In the data rows, 128 means zero.
Some points:
[108, 102, 119, 155, 135, 135, 128, 111, 177, 128, 163, 132, 140, 135, 80, 77, 114, 128, 157, 149, 122, 128, 134, 116, 55, 130, 197, 147, 115, 131, 185, 178]
[166, 200, 139, 59, 87, 134, 151, 134, 131, 131, 129, 129, 95, 166, 140, 131, 115, 182, 99, 83, 149, 96, 134, 120, 144, 140, 185, 87, 179, 135, 114, 137]
[94, 130, 109, 98, 104, 162, 117, 128, 155, 138, 118, 150, 128, 136, 118, 141, 144, 119, 104, 162, 125, 202, 120, 93, 119, 125, 97, 98, 87, 98, 127, 137]
[109, 88, 121, 166, 145, 90, 167, 110, 104, 86, 105, 172, 70, 104, 184, 164, 107, 141, 202, 134, 94, 136, 51, 134, 133, 116, 151, 166, 190, 151, 132, 165]
[144, 160, 160, 118, 138, 118, 103, 94, 113, 143, 149, 99, 142, 142, 92, 155, 141, 83, 120, 119, 105, 114, 66, 84, 118, 134, 138, 120, 93, 132, 158, 125]
[102, 164, 147, 160, 166, 106, 169, 84, 122, 115, 88, 117, 134, 110, 69, 59, 183, 158, 175, 137, 120, 158, 164, 124, 120, 97, 169, 141, 97, 76, 135, 116]
[59, 99, 120, 105, 151, 54, 122, 204, 120, 134, 122, 143, 106, 170, 135, 136, 156, 95, 151, 202, 130, 152, 136, 121, 140, 100, 61, 51, 139, 100, 66, 131]
[132, 120, 101, 129, 98, 109, 109, 186, 111, 95, 142, 95, 157, 152, 138, 175, 82, 124, 157, 76, 89, 81, 153, 135, 103, 90, 66, 128, 144, 129, 143, 117]
[104, 184, 160, 161, 73, 116, 120, 177, 108, 121, 105, 121, 161, 130, 162, 116, 119, 158, 145, 152, 136, 89, 148, 161, 111, 175, 133, 95, 139, 123, 61, 106]
[150, 95, 100, 101, 147, 173, 117, 107, 92, 86, 59, 168, 76, 97, 49, 173, 173, 97, 157, 157, 133, 116, 104, 98, 135, 81, 124, 114, 146, 148, 81, 117]
[140, 204, 199, 119, 158, 101, 83, 101, 178, 192, 134, 97, 185, 106, 105, 97, 121, 157, 106, 213, 104, 142, 170, 113, 186, 180, 90, 164, 140, 128, 176, 125]
[100, 150, 194, 116, 105, 102, 145, 183, 124, 100, 89, 127, 187, 99, 125, 127, 134, 113, 103, 151, 111, 128, 141, 134, 86, 141, 169, 141, 125, 99, 141, 146]
[199, 154, 127, 123, 139, 92, 147, 117, 111, 133, 153, 91, 105, 132, 129, 157, 130, 144, 101, 191, 188, 128, 81, 120, 103, 139, 86, 184, 160, 98, 157, 111]
[153, 95, 118, 71, 96, 109, 127, 115, 100, 108, 103, 112, 125, 161, 73, 156, 94, 182, 201, 125, 160, 177, 121, 99, 151, 149, 218, 124, 111, 111, 161, 166]
[138, 185, 122, 148, 100, 94, 111, 156, 139, 157, 85, 169, 146, 146, 157, 97, 152, 137, 124, 162, 117, 113, 102, 125, 116, 149, 182, 152, 167, 112, 117, 101]
[135, 127, 131, 106, 129, 97, 150, 150, 182, 118, 113, 172, 110, 118, 89, 83, 58, 94, 65, 125, 141, 109, 160, 88, 109, 168, 168, 154, 155, 98, 117, 91]
[165, 83, 119, 126, 192, 147, 109, 120, 99, 113, 106, 82, 184, 148, 117, 100, 106, 135, 78, 145, 109, 100, 87, 124, 99, 146, 155, 142, 132, 120, 133, 230]
[136, 174, 130, 130, 121, 101, 131, 81, 136, 207, 129, 122, 116, 113, 89, 196, 102, 146, 173, 143, 121, 155, 122, 147, 138, 113, 105, 117, 171, 123, 103, 151]
[95, 126, 189, 145, 116, 104, 126, 168, 172, 179, 149, 111, 93, 140, 101, 59, 113, 147, 142, 141, 149, 129, 107, 115, 155, 114, 118, 92, 147, 136, 122, 68]
[93, 84, 132, 64, 156, 149, 141, 133, 115, 98, 127, 145, 118, 110, 138, 81, 114, 100, 117, 134, 87, 121, 145, 106, 167, 139, 120, 145, 144, 129, 177, 105]
[164, 132, 125, 144, 100, 99, 115, 164, 102, 107, 117, 120, 99, 87, 91, 148, 138, 144, 101, 84, 97, 164, 197, 183, 127, 91, 135, 139, 92, 124, 149, 119]
[94, 81, 112, 107, 141, 167, 108, 122, 94, 171, 162, 71, 88, 106, 145, 120, 111, 103, 128, 116, 112, 131, 138, 76, 163, 121, 138, 124, 135, 162, 97, 90]
[158, 121, 102, 147, 202, 125, 104, 159, 129, 120, 111, 139, 139, 106, 176, 118, 145, 176, 180, 107, 107, 78, 114, 112, 105, 161, 121, 68, 167, 49, 102, 96]
[77, 84, 81, 127, 129, 144, 128, 119, 73, 132, 112, 124, 122, 179, 143, 133, 117, 105, 159, 146, 119, 102, 131, 131, 151, 149, 75, 150, 172, 122, 70, 97]
[154, 96, 111, 136, 134, 167, 151, 108, 104, 108, 114, 149, 204, 121, 119, 151, 115, 100, 105, 180, 80, 122, 143, 98, 72, 177, 156, 132, 137, 169, 80, 84]
[152, 95, 117, 118, 120, 153, 119, 68, 117, 167, 180, 82, 143, 94, 151, 105, 162, 113, 110, 111, 131, 120, 183, 153, 102, 153, 173, 128, 79, 105, 147, 110]
[126, 124, 108, 153, 145, 62, 142, 115, 150, 176, 45, 109, 107, 170, 132, 155, 133, 161, 110, 153, 133, 140, 141, 188, 118, 117, 84, 93, 160, 233, 85, 150]
[182, 95, 128, 130, 121, 117, 159, 134, 122, 160, 164, 105, 111, 154, 73, 106, 123, 148, 116, 155, 130, 95, 133, 174, 131, 146, 96, 85, 108, 148, 141, 127]
[105, 96, 164, 100, 128, 209, 173, 100, 124, 163, 154, 106, 106, 142, 108, 107, 157, 204, 128, 122, 114, 176, 158, 104, 131, 122, 130, 133, 180, 125, 155, 149]
[154, 126, 155, 80, 128, 153, 94, 126, 154, 132, 105, 95, 116, 151, 207, 141, 210, 98, 135, 83, 127, 131, 123, 138, 87, 168, 132, 107, 105, 105, 141, 132]
[96, 132, 84, 116, 145, 85, 115, 132, 180, 128, 122, 132, 137, 162, 169, 169, 163, 192, 129, 117, 104, 124, 207, 123, 70, 167, 106, 167, 105, 118, 139, 124]
[170, 71, 95, 155, 103, 99, 121, 111, 150, 132, 132, 143, 143, 111, 148, 172, 150, 61, 114, 165, 82, 131, 115, 103, 182, 132, 111, 125, 129, 104, 161, 177]
[140, 119, 142, 141, 141, 168, 124, 58, 150, 101, 115, 152, 141, 173, 146, 87, 130, 116, 67, 85, 148, 76, 142, 157, 105, 108, 152, 101, 138, 137, 121, 116]
[181, 152, 170, 126, 138, 135, 119, 90, 197, 148, 145, 57, 135, 173, 150, 33, 64, 74, 65, 143, 93, 149, 111, 142, 179, 114, 131, 137, 56, 121, 98, 106]
[150, 198, 139, 161, 153, 156, 138, 160, 63, 86, 112, 122, 115, 130, 141, 121, 144, 122, 132, 151, 131, 117, 148, 82, 174, 156, 156, 121, 127, 126, 96, 157]
[83, 160, 136, 190, 106, 207, 106, 163, 167, 170, 147, 140, 113, 144, 102, 154, 96, 159, 159, 126, 135, 58, 146, 182, 161, 108, 155, 92, 107, 127, 137, 144]
[142, 184, 140, 129, 110, 161, 136, 148, 129, 201, 135, 146, 128, 143, 102, 100, 153, 88, 89, 128, 108, 94, 95, 163, 154, 109, 155, 142, 144, 146, 135, 136]
[122, 98, 150, 157, 163, 101, 81, 128, 104, 94, 123, 115, 141, 154, 128, 121, 125, 128, 138, 176, 157, 87, 108, 156, 102, 87, 102, 130, 131, 129, 117, 103]
[139, 123, 111, 216, 135, 151, 176, 168, 136, 170, 109, 121, 132, 95, 135, 111, 111, 77, 169, 104, 128, 206, 178, 148, 129, 151, 117, 167, 111, 131, 161, 144]
[128, 144, 127, 155, 131, 135, 86, 63, 136, 112, 169, 129, 112, 130, 130, 91, 131, 76, 131, 110, 131, 132, 126, 152, 129, 162, 140, 104, 101, 128, 149, 168]
[94, 156, 86, 77, 152, 117, 124, 123, 81, 136, 138, 112, 162, 140, 103, 198, 137, 133, 117, 137, 203, 141, 104, 159, 171, 142, 120, 107, 106, 134, 96, 118]
[145, 113, 175, 82, 140, 100, 109, 127, 113, 138, 126, 130, 137, 112, 135, 114, 94, 57, 138, 115, 146, 135, 132, 97, 112, 118, 161, 136, 142, 179, 179, 81]
[181, 117, 199, 105, 74, 87, 145, 127, 164, 85, 137, 131, 96, 134, 108, 86, 132, 123, 102, 79, 105, 95, 181, 169, 126, 104, 107, 104, 107, 133, 109, 143]
[162, 156, 113, 114, 192, 167, 165, 160, 101, 84, 149, 133, 134, 155, 139, 195, 115, 182, 183, 87, 80, 168, 43, 117, 131, 106, 161, 140, 116, 174, 192, 70]
[136, 104, 92, 126, 97, 102, 114, 111, 157, 81, 164, 97, 162, 89, 74, 154, 103, 105, 75, 111, 164, 171, 141, 153, 144, 129, 105, 60, 175, 130, 119, 88]
[141, 107, 117, 117, 93, 94, 167, 68, 189, 119, 174, 155, 112, 113, 152, 136, 145, 84, 159, 128, 193, 94, 154, 167, 146, 159, 86, 121, 114, 114, 80, 113]
[131, 62, 160, 49, 130, 215, 107, 79, 131, 146, 134, 151, 177, 76, 100, 122, 135, 175, 144, 114, 139, 157, 64, 99, 137, 83, 120, 134, 128, 126, 170, 131]
[164, 113, 132, 93, 86, 166, 93, 129, 111, 84, 201, 132, 172, 160, 104, 133, 104, 104, 141, 132, 120, 118, 145, 117, 145, 114, 124, 190, 96, 143, 132, 166]
[78, 120, 119, 159, 152, 61, 132, 100, 147, 87, 115, 127, 172, 139, 168, 170, 147, 168, 130, 135, 150, 129, 171, 158, 142, 70, 196, 171, 167, 98, 54, 118]
[87, 181, 121, 119, 144, 159, 134, 149, 119, 84, 120, 94, 130, 73, 144, 105, 99, 100, 134, 209, 154, 105, 125, 91, 124, 123, 75, 103, 125, 164, 129, 141]
[115, 158, 193, 160, 124, 131, 100, 167, 79, 190, 141, 106, 118, 71, 116, 138, 150, 110, 104, 141, 192, 100, 165, 97, 110, 122, 119, 140, 93, 69, 78, 113]
[105, 169, 101, 157, 98, 103, 145, 156, 109, 182, 130, 123, 136, 109, 137, 113, 138, 172, 160, 161, 94, 115, 128, 160, 139, 40, 94, 108, 161, 99, 146, 111]
[178, 101, 139, 142, 142, 112, 170, 156, 162, 107, 123, 153, 119, 145, 140, 99, 163, 123, 142, 107, 147, 121, 169, 165, 132, 142, 149, 185, 94, 145, 120, 137]
[180, 124, 145, 148, 150, 140, 162, 83, 109, 173, 126, 145, 131, 131, 164, 114, 120, 195, 126, 66, 128, 123, 109, 29, 92, 63, 135, 100, 114, 145, 186, 197]
[131, 118, 109, 142, 110, 166, 133, 183, 179, 132, 83, 143, 153, 118, 139, 119, 109, 107, 93, 67, 102, 123, 101, 114, 150, 154, 145, 227, 167, 139, 141, 159]
[74, 70, 119, 76, 150, 113, 121, 159, 145, 77, 133, 91, 105, 105, 116, 202, 107, 114, 161, 77, 132, 141, 52, 111, 128, 143, 86, 108, 145, 139, 41, 149]
These points spread out most along one direction. Take the direction at right angles to it along which they spread out most. Then take the direction at right angles to both along which they spread out most. Go by this last direction. How far along it is each point below, from 0 to 99? The average is 50, and the first point in the table lies past the average. One standard deviation of the points above along it is 16.
[109, 172, 82, 191, 91, 132, 83, 142, 164, 129, 125, 145, 103, 147, 115, 111, 102, 166, 102, 136, 142, 108, 163, 144, 87, 108, 97, 110, 193, 144, 163, 141] 67
[119, 102, 127, 137, 186, 172, 138, 116, 80, 99, 112, 157, 101, 138, 105, 106, 47, 179, 97, 93, 105, 172, 89, 113, 163, 151, 138, 145, 56, 105, 142, 152] 52
[96, 136, 38, 139, 140, 115, 147, 145, 127, 42, 104, 126, 57, 36, 164, 180, 157, 117, 113, 125, 83, 83, 134, 155, 111, 148, 114, 105, 82, 200, 143, 117] 48
[148, 165, 119, 151, 96, 81, 153, 159, 144, 133, 164, 149, 112, 168, 138, 81, 173, 65, 127, 148, 168, 142, 118, 199, 137, 107, 114, 122, 148, 166, 141, 156] 50
[125, 122, 88, 67, 161, 98, 122, 72, 99, 158, 112, 100, 109, 61, 133, 87, 59, 58, 180, 135, 129, 162, 86, 157, 80, 128, 133, 116, 150, 143, 95, 154] 31
[108, 100, 115, 145, 107, 97, 100, 74, 132, 181, 133, 114, 151, 155, 119, 94, 112, 179, 136, 66, 156, 97, 52, 107, 151, 133, 150, 96, 99, 180, 131, 141] 50
[52, 103, 175, 161, 136, 130, 169, 157, 164, 92, 101, 172, 95, 120, 154, 157, 151, 106, 91, 32, 127, 187, 181, 151, 131, 154, 116, 125, 120, 110, 141, 130] 58
[151, 103, 155, 110, 117, 135, 114, 116, 110, 130, 163, 185, 101, 166, 152, 160, 97, 135, 144, 97, 100, 171, 128, 96, 126, 118, 146, 180, 44, 124, 101, 136] 49
[117, 164, 128, 156, 102, 85, 129, 163, 143, 116, 181, 170, 119, 135, 148, 76, 164, 151, 55, 98, 93, 149, 144, 137, 117, 157, 86, 94, 175, 99, 82, 92] 53
[139, 71, 78, 112, 131, 179, 130, 175, 4, 115, 125, 174, 129, 47, 171, 250, 219, 177, 180, 104, 162, 137, 128, 83, 139, 100, 146, 176, 90, 138, 130, 102] 65
[120, 172, 103, 125, 107, 172, 126, 168, 107, 138, 156, 107, 151, 134, 117, 181, 177, 66, 96, 178, 152, 97, 130, 113, 127, 129, 107, 124, 157, 28, 160, 63] 38
[77, 143, 132, 130, 111, 157, 123, 74, 156, 123, 130, 180, 124, 143, 146, 90, 81, 161, 106, 159, 147, 133, 97, 138, 128, 97, 109, 149, 94, 162, 138, 153] 49
[129, 157, 137, 153, 81, 159, 112, 101, 137, 111, 90, 122, 153, 174, 141, 138, 162, 134, 155, 131, 164, 153, 115, 113, 144, 165, 97, 150, 109, 118, 209, 106] 57
